These are runs of 4 systems, one row a step. Runs of the same system follow the same rule from any start.
ziki, path 1:
[[ 18  -5 -17 -10   3 -12  -2   6   0 -16   0   9 -16 -23  21   2 -12  15
  -13  19  17 -12  -1   4  -1  21  -5  -1]
 [ 14  -3 -18  -9   3  -6   4  -1   2 -12  -1  -2 -11 -25  24   3 -12  14
  -18  15  11  -9  -3   7   2  19  -7  -3]
 [  4   1 -16  -9   0  -1   9  -9   2  -7   4  -7  -4 -25  23   0 -13  10
  -17   9   5  -4  -7  10   4  17  -8  -6]
 [ -7   8 -12  -6  -5   1  10 -12   1  -7   9 -10   3 -21  21  -3 -16   1
  -11   2   1   0 -10  13   2  15 -10  -8]
 [-20   9  -9   0 -11  -1   5 -12   3 -11  14  -7   7 -15  17  -4 -18  -6
   -2  -3  -2   3 -15  11   4  16 -11  -8]
 [-25  13  -6   6 -15  -7  -1  -6   5 -19  13   1   1  -7  12  -5 -17 -15
    6  -4   0   2 -18   7   2  19 -12 -10]
 [-24  11  -4  10 -16 -15 -11   5   7 -25   6   9  -6   0   7  -4 -18 -23
    7  -3   7  -4 -22   2  -1  27 -11 -13]
 [-14   6  -5  12 -12 -24 -14  17   8 -32  -4  14 -16   2   4  -2 -13 -24
    2  -3  16 -10 -23  -5  -5  36  -6 -11]
 [ -2  -2  -7   7  -4 -30 -12  24   4 -32 -18  11 -22  -2   3   2  -7 -19
   -6  -2  21 -17 -22  -8  -8  42   0 -12]
 [ 12  -7  -8  -1   4 -29  -3  22  -3 -25 -27   5 -21  -8   4   2   0 -13
  -21  -1  21 -17 -18  -8 -13  42   7 -11]]
pizok, path 2, 10 rows:
[[-34   5  -1  12  -6   8   8  -5  21   9 -10 -21   4  -1   8   1  -9 -16
   -7 -17   0  -5 -26   4   6   6 -12 -32]
 [-34  -3  -1  13  -3  16   4   2  30  13  -9 -20  -5   0  10   7  -6 -10
   -3 -12   4 -10 -21   4  16  -6 -18 -30]
 [-23 -11  -2   9   0  26   5   4  32  17  -7 -21 -11  -1  11  12   0   1
   -3  -5   2 -11 -10   2  21 -20 -16 -24]
 [ -5 -16   0   3   3  34   7  -2  26  25  -8 -22 -11  -3  12  14   7  17
   -7   5  -1 -10   6   3  20 -31 -11  -6]
 [ 15 -21  -1  -8  10  30  12  -1  13  24 -10 -21 -12 -11  13  16  11  29
  -15  11   0  -9  16   3  13 -30  -4   5]
 [ 35 -20  -7 -13  13  17  13  -2   0  15 -15 -17 -13 -17  11  14  10  31
  -22  16   2  -8  17   1   5 -15   5  13]
 [ 45 -13  -9 -17  13  -1   8   2  -7   2 -21  -8 -16 -21  13   8   8  24
  -30  18  12 -12  13  -1  -7  10  11  14]
 [ 41 -10 -14 -16  10 -22   1  14  -8 -16 -22   6 -22 -20  14   3   3  14
  -31  18  21 -20   3  -5 -12  34  14   7]
 [ 25  -7 -16  -8   9 -38 -10  28  -5 -37 -19  16 -27 -15  13   3  -5   2
  -19  12  29 -23 -10  -8 -12  49   5  -4]
 [ 10  -7 -13   4   1 -40 -20  35   2 -47 -10  25 -31  -7   8   6 -10  -6
   -1  10  29 -22 -14 -11  -9  46  -3  -8]]
Soku, path 3:
[[-21   8  -8   1 -12   6   5 -15   1  -5  22  -5   9 -15  16  -4 -18  -2
    4  -2  -8   8  -8  14   6   2 -13  -6]
 [-34   6  -5   6 -12  13   6  -9  16   1  12 -11   4  -6  18  -2 -14  -7
    3  -7  -5   0 -15  10  12  -1 -17 -19]
 [-38   3  -2  13  -6  13   5  -4  24  11  -2 -17   2   2   7   2  -9 -14
    0 -14  -1  -4 -22   5  13  -4 -16 -28]
 [-34   1   4  17   0   8   4   2  19  15 -14 -17   6  11 -11   4   0 -22
    1 -22  -1  -5 -25  -3  10  -6  -6 -33]
 [-22   0  11  17   1   1   3   8   6  10 -20 -12   6  17 -27   7  11 -28
    6 -25  -6   1 -20 -11   4  -5   7 -23]
 [ -5  -1  15  11  -1  -4  -1  11 -11  -1 -13   3   8  18 -39   6  16 -28
   12 -21 -11   9 -11 -16  -4  -4  19  -3]
 [  7   0  14   4  -2  -9  -5   8 -25  -8   3  19  12  13 -40   2  12 -16
   21  -9 -13  17   4 -15 -11  -8  23  13]
 [  8   4   6  -2  -6  -7 -10   6 -25 -15  25  30  11   9 -28   0   6  -4
   32   2 -15  18  15  -8  -2 -13  13  23]
 [  5   2  -2  -4  -9   4 -14   4 -14 -21  39  28  -1  -2  -7   3  -5  10
   34  16 -12  16  20  -1  10 -17  -3  25]
 [ -6  -8  -7  -5  -9  17 -12   5   9 -15  39  16 -12 -10  15   7 -11  24
   29  21  -4   3  20   6  20 -24 -17  18]]
rudes, path 4:
[[  4 -12   5   0   8  28   9  -4  11  28  -9 -18   0   1  -5  13  14  12
   -4  -1  -8  -1   9  -2  14 -32   2   0]
 [ -2 -10   7   2   5  30   3  -4  10  26   6  -8   3   6  -9  13  11  15
   13   2 -11   6  15  -1  15 -44  -4   3]
 [ -9  -8   4   6  -2  22  -7   3  11   9  17   5   1   9 -13  12   4  11
   27   5  -9   6  13  -4  17 -39  -7   4]
 [-14  -7   1  10  -3   3 -18  19  11 -13  18  21 -10   9 -10   7  -5  -2
   31   4   3   0   3  -7  12 -16 -12  -4]
 [ -9  -7  -3  12  -5 -20 -24  28   5 -32   7  28 -22   4  -5   5 -10  -9
   21   6  17  -7  -7 -10   1  13  -9  -7]
 [  3  -8  -7   6  -2 -34 -20  33  -1 -42  -8  25 -27  -3   1   6  -9 -10
    6   7  23 -16 -13 -12  -9  36  -2  -8]
 [ 21  -9 -11  -2   7 -37 -10  31  -5 -38 -23  14 -26 -11   5   5  -2  -6
  -15   7  26 -20 -14 -11 -12  47   7  -5]
 [ 40 -11  -9 -14  11 -22   3  15 -13 -16 -32   2 -18 -15   6   3  10   5
  -34  10  17 -20   0  -9 -16  36  20   6]
 [ 50 -14  -2 -18  16  -2  19  -2 -21   9 -27 -16  -3 -16   1   6  18  18
  -36   7   1  -3  15  -1 -12   6  23  20]
 [ 44 -14   5 -16  18  18  24 -15 -29  27 -10 -20  14 -14 -11   8  19  26
  -22   3 -16  16  27   5  -5 -29  20  26]]

Which system made each of these runs?
path 5:
[[  8  -6  -6   1   3 -28  -5  20  -2 -24 -23   6 -20  -5   3   0  -2 -17
  -18  -1  19 -16 -18  -7 -11  40   6 -10]
 [ 24  -8  -5  -7   7 -14   6  11  -4  -8 -29  -5 -13 -11   4   3   7  -4
  -29   1  13 -15  -9  -7  -9  28  13  -5]
 [ 31  -9  -1  -9   8   7  15  -4  -9  11 -24 -19  -2 -12   0  10  15   8
  -27   3  -4  -4   5  -2  -3   1  15  10]]

rudes
path 6 (3 x 28):
[[ -2  -1   8   7  -1  -4  -6   9 -10  -4   2  13   5  11 -29   6   6 -14
   17  -7  -7  10  -2 -10  -3  -8  10   1]
 [  6  -1   5   3  -3  -3  -9   8 -13  -9  13  20   4   6 -24   4   3  -5
   22   1  -7  11   6  -9   0 -11   8  10]
 [  7  -2   1   1  -4   3 -10   7  -8 -11  19  20   0   1 -13   7  -1   6
   24  10  -7   8  12  -5   7 -16   1  15]]

Soku
path 7:
[[ 19  -5   3   0   6  -2   2   8  -5   3 -20   0  -4   0 -17   7  14  -5
   -9  -2   0  -3  -1 -11  -2   2  14   3]
 [ 17  -6   4   1   6   6   5   0  -8  10 -13  -4   3   1 -20   9  15   0
   -3  -2  -7   3   4  -8   1 -11  14   6]
 [ 12  -5   7   2   5  11   4  -2  -6  13  -5  -5   7   4 -22  11  14   2
    4  -2 -12   8   7  -6   4 -21  12   8]]

rudes
path 8 (3 x 28):
[[ 41  -5   4 -16  10  -8  12  -5 -36   2  -3   4  14  -8 -14   1  14  13
  -13   6 -10  12  23  -4 -17  -1  23  28]
 [ 30   4  -1 -16   5 -24  10   4 -34 -14 -11  10  10 -10  -9  -7  11  -3
  -19   0  -2   2   5  -6 -25  31  26  13]
 [  8  11   0  -3  -1 -39   2   9 -23 -29 -15   9   2  -3  -4 -11  -1 -25
  -16 -11   7  -2 -17  -5 -25  50  15  -2]]

pizok
path 9, 3 rows:
[[  2   5  -4   0  -1 -20  11  -2  -9 -10 -22 -11   2 -11   5  -4  -6 -18
  -26 -10   7  -4 -23   2 -15  38   7 -13]
 [-14   7  -4  10  -9 -22   0   6  10 -14 -24  -5 -10  -2   9  -3 -10 -26
  -17  -8  15 -13 -31  -2 -10  41  -3 -24]
 [-32   2  -3  17 -10 -10 -12  17  29 -14 -15   0 -18   6   9   2  -9 -23
   -1  -9  18 -20 -30  -5   4  25 -14 -31]]

pizok
path 10 (3 x 28):
[[ 16  -5 -11  -8   2  -7   3   4  -1 -10 -11  -1 -12 -17  12   4  -3   5
  -19   8  11 -11  -5   1  -2  21   2  -2]
 [ 23  -7  -5 -11   4   5  11  -5  -6   1  -7  -8  -4 -18   9   8   4  15
  -17   9  -1  -4   5   1  -1   3   7   9]
 [ 22  -7  -1  -8   3  15  13 -12 -10   9   0 -10   4 -15   5   8   5  19
  -10  10 -10   6  15   4   1 -14   7  15]]

rudes
path 11:
[[-12   6  -1   8  -2  -9   5   0  -2  -4  -9  -9   5  -1  -7  -1  -4 -21
   -7 -14  -1   1 -20   0  -2  16   1 -14]
 [-20   3  -2  10  -3  -6   1   4   8  -4 -10  -8   0   2  -3   0  -5 -21
   -4 -14   3  -3 -23  -2   2  13  -3 -20]
 [-26  -1  -1  11  -2   2  -2   9  18   0  -7  -7  -5   4  -2   5  -3 -15
    3 -13   4  -8 -20  -2  10   2 -10 -23]]

pizok
